m =
129,116,136,142,110
136,115,130,141,117
132,126,129,140,123
132,129,120,131,110
133,141,139,124,124
129,133,116,125,110
123,105,136,145,110
118,143,100,128,126
129,135,127,140,130
137,117,132,118,151
126,134,119,139,118
144,132,119,139,109
136,142,129,125,119
131,128,127,136,117
153,114,131,114,150
132,117,130,117,147
m[0][0] => 129
m[12][3] => 125
m[4][4] => 124
m[6][0] => 123
m[9][4] => 151
m[13][1] => 128
m[8] => [129, 135, 127, 140, 130]
m[:, 4] => [110, 117, 123, 110, 124, 110, 110, 126, 130, 151, 118, 109, 119, 117, 150, 147]
m[:, 3] => [142, 141, 140, 131, 124, 125, 145, 128, 140, 118, 139, 139, 125, 136, 114, 117]
m[:, 2] => [136, 130, 129, 120, 139, 116, 136, 100, 127, 132, 119, 119, 129, 127, 131, 130]
m[2][0] => 132
m[1][4] => 117
m[3][2] => 120
m[5][3] => 125
m[6][3] => 145
m[13][4] => 117
m[3] => [132, 129, 120, 131, 110]
m[12][4] => 119
m[11][4] => 109
m[7][2] => 100
m[9][2] => 132
m[:, 0] => [129, 136, 132, 132, 133, 129, 123, 118, 129, 137, 126, 144, 136, 131, 153, 132]
m[6] => [123, 105, 136, 145, 110]
m[3][0] => 132
m[12][2] => 129
m[9] => [137, 117, 132, 118, 151]

x =
[[136 134 130 127 125 125 136 127 129 127]
 [131 133 132 128 126 127 142 129 134 135]
 [128 133 134 132 127 123 149 121 123 127]
 [123 121 122 125 127 127 109 126 123 123]
 [134 134 133 128 123 121 144 122 126 129]
 [133 130 129 130 133 135 131 136 135 132]
 [135 137 137 131 123 121 157 119 120 122]
 [129 133 135 132 127 124 150 123 126 130]
 [136 133 130 128 128 130 135 131 131 129]
 [121 121 122 125 127 128 109 126 122 122]
 [129 128 126 125 125 127 123 128 130 131]
 [125 125 127 129 130 131 125 131 130 129]
 [121 128 134 134 129 123 147 119 120 125]
 [125 127 128 127 125 123 128 122 123 126]
 [128 129 130 134 135 138 136 138 136 135]]
Indices start at 0.
(0, 0)	136
(13, 4)	125
(12, 3)	134
(14, 1)	129
(11, 2)	127
(11, 5)	131
(2, 8)	123
(4, 2)	133
(4, 9)	129
(12, 9)	125
(1, 8)	134
(6, 1)	137
(5, 4)	133
(14, 8)	136
(6, 4)	123
(12, 7)	119
(3, 4)	127
(7, 6)	150
(10, 5)	127
(6, 5)	121
(3, 3)	125
(14, 4)	135
(8, 9)	129
(9, 0)	121
(8, 5)	130
(3, 5)	127
(4, 6)	144
(10, 1)	128
(6, 9)	122
(9, 6)	109
(0, 4)	125
(13, 6)	128
(7, 0)	129
(11, 9)	129
(4, 0)	134
(14, 5)	138

a =
123  120  138  142  134  128  124  132
115  154  132  131  120  144  137  142
134  109  134  122  129  129  138  137
130  141  130  132  112  140  140  137
138  127  134  128  132  144  118  120
121  133  128  139  123  139  121  120
129  139  124  115  119  123  108  109
132  128  127  113  131  126  137  127
126  113  129  133  138  119  132  147
121  133  113  121  115  123  128  101
129  109  129  131  153  113  123  114
114  128  145  130  127  127  110  135
120  120  140  133  122  123  130  134
121  116  132  120  112  141  122  110
Rows and columns are counted from 0.
(0, 0) = 123
(2, 0) = 134
(0, 1) = 120
(11, 4) = 127
(10, 3) = 131
(2, 2) = 134
(6, 1) = 139
(13, 6) = 122
(1, 1) = 154
(2, 3) = 122
(8, 1) = 113
(9, 3) = 121
(9, 1) = 133
(5, 7) = 120
(12, 4) = 122
(1, 0) = 115
(10, 0) = 129
(9, 7) = 101
(8, 2) = 129
(10, 4) = 153
(8, 7) = 147
(10, 1) = 109
(4, 7) = 120
(12, 0) = 120
(7, 1) = 128
(1, 7) = 142
(13, 0) = 121
(11, 1) = 128
(3, 6) = 140
(7, 2) = 127
(2, 5) = 129
(10, 6) = 123
(4, 0) = 138

arr =
117	120	122	131	128	118	126	124	127	128	128	125	137	128
115	120	131	137	125	113	118	139	124	117	99	123	137	122
137	137	109	131	146	139	141	120	135	139	123	129	113	133
138	120	110	149	132	142	134	136	131	140	136	112	121	142
146	138	142	135	136	138	123	118	131	121	144	139	140	129
129	121	134	133	114	131	113	142	115	135	111	130	131	123
117	123	109	120	136	132	143	130	142	128	103	148	109	135
117	124	129	120	136	140	147	144	149	145	116	140	107	149
arr[0][0] = 117
arr[1][-12] = 131
arr[-5][13] = 142
arr[1][6] = 118
arr[1][-3] = 123
arr[-2] = [117, 123, 109, 120, 136, 132, 143, 130, 142, 128, 103, 148, 109, 135]
arr[-4][-14] = 146
arr[-3][3] = 133
arr[-4] = [146, 138, 142, 135, 136, 138, 123, 118, 131, 121, 144, 139, 140, 129]
arr[-7][13] = 122
arr[-4][-7] = 118
arr[-6][-5] = 139
arr[-6][-6] = 135
arr[:, -3] = [125, 123, 129, 112, 139, 130, 148, 140]
arr[-1][9] = 145
arr[-5] = [138, 120, 110, 149, 132, 142, 134, 136, 131, 140, 136, 112, 121, 142]
arr[4][4] = 136
arr[2][1] = 137
arr[7][8] = 149
arr[-2][-12] = 109
arr[-5][1] = 120
arr[3][-9] = 142
arr[2][13] = 133
arr[5][0] = 129
arr[-3][-10] = 114
arr[:, 5] = [118, 113, 139, 142, 138, 131, 132, 140]
arr[5][-6] = 115
arr[:, -1] = [128, 122, 133, 142, 129, 123, 135, 149]
arr[:, -11] = [131, 137, 131, 149, 135, 133, 120, 120]
arr[3][-4] = 136
arr[:, -10] = [128, 125, 146, 132, 136, 114, 136, 136]
arr[2][-3] = 129
arr[0] = [117, 120, 122, 131, 128, 118, 126, 124, 127, 128, 128, 125, 137, 128]
arr[:, 2] = [122, 131, 109, 110, 142, 134, 109, 129]
arr[-4][8] = 131
arr[7][13] = 149

A =
[[129 126 133 128 126 140 136]
 [107 137 133 141 134 142 146]
 [146 117 121 126 119 130 130]
 [124 126 110 114 135 118 106]
 [138 125 126 126 133 132 122]
 [131 128 134 144 115 138 149]
 [137 125 126 139 129 137 132]
 [135 122 115 130 131 124 119]
 [128 136 132 133 138 129 133]
 [127 127 124 117 131 110 108]]
A[-10][-7] -> 129
A[-6][3] -> 126
A[5] -> [131, 128, 134, 144, 115, 138, 149]
A[2][-2] -> 130
A[-10][-2] -> 140
A[8][-7] -> 128
A[7][-1] -> 119
A[-6][5] -> 132
A[-9][5] -> 142
A[3][-3] -> 135
A[:, 4] -> [126, 134, 119, 135, 133, 115, 129, 131, 138, 131]
A[-7][-5] -> 110
A[-1][2] -> 124
A[-7][6] -> 106
A[-7] -> [124, 126, 110, 114, 135, 118, 106]
A[6][-5] -> 126
A[8][5] -> 129
A[:, 5] -> [140, 142, 130, 118, 132, 138, 137, 124, 129, 110]
A[-4][-7] -> 137
A[-2][-1] -> 133
A[9] -> [127, 127, 124, 117, 131, 110, 108]
A[7] -> [135, 122, 115, 130, 131, 124, 119]
A[-10][2] -> 133
A[1][2] -> 133
A[-1][4] -> 131
A[4] -> [138, 125, 126, 126, 133, 132, 122]
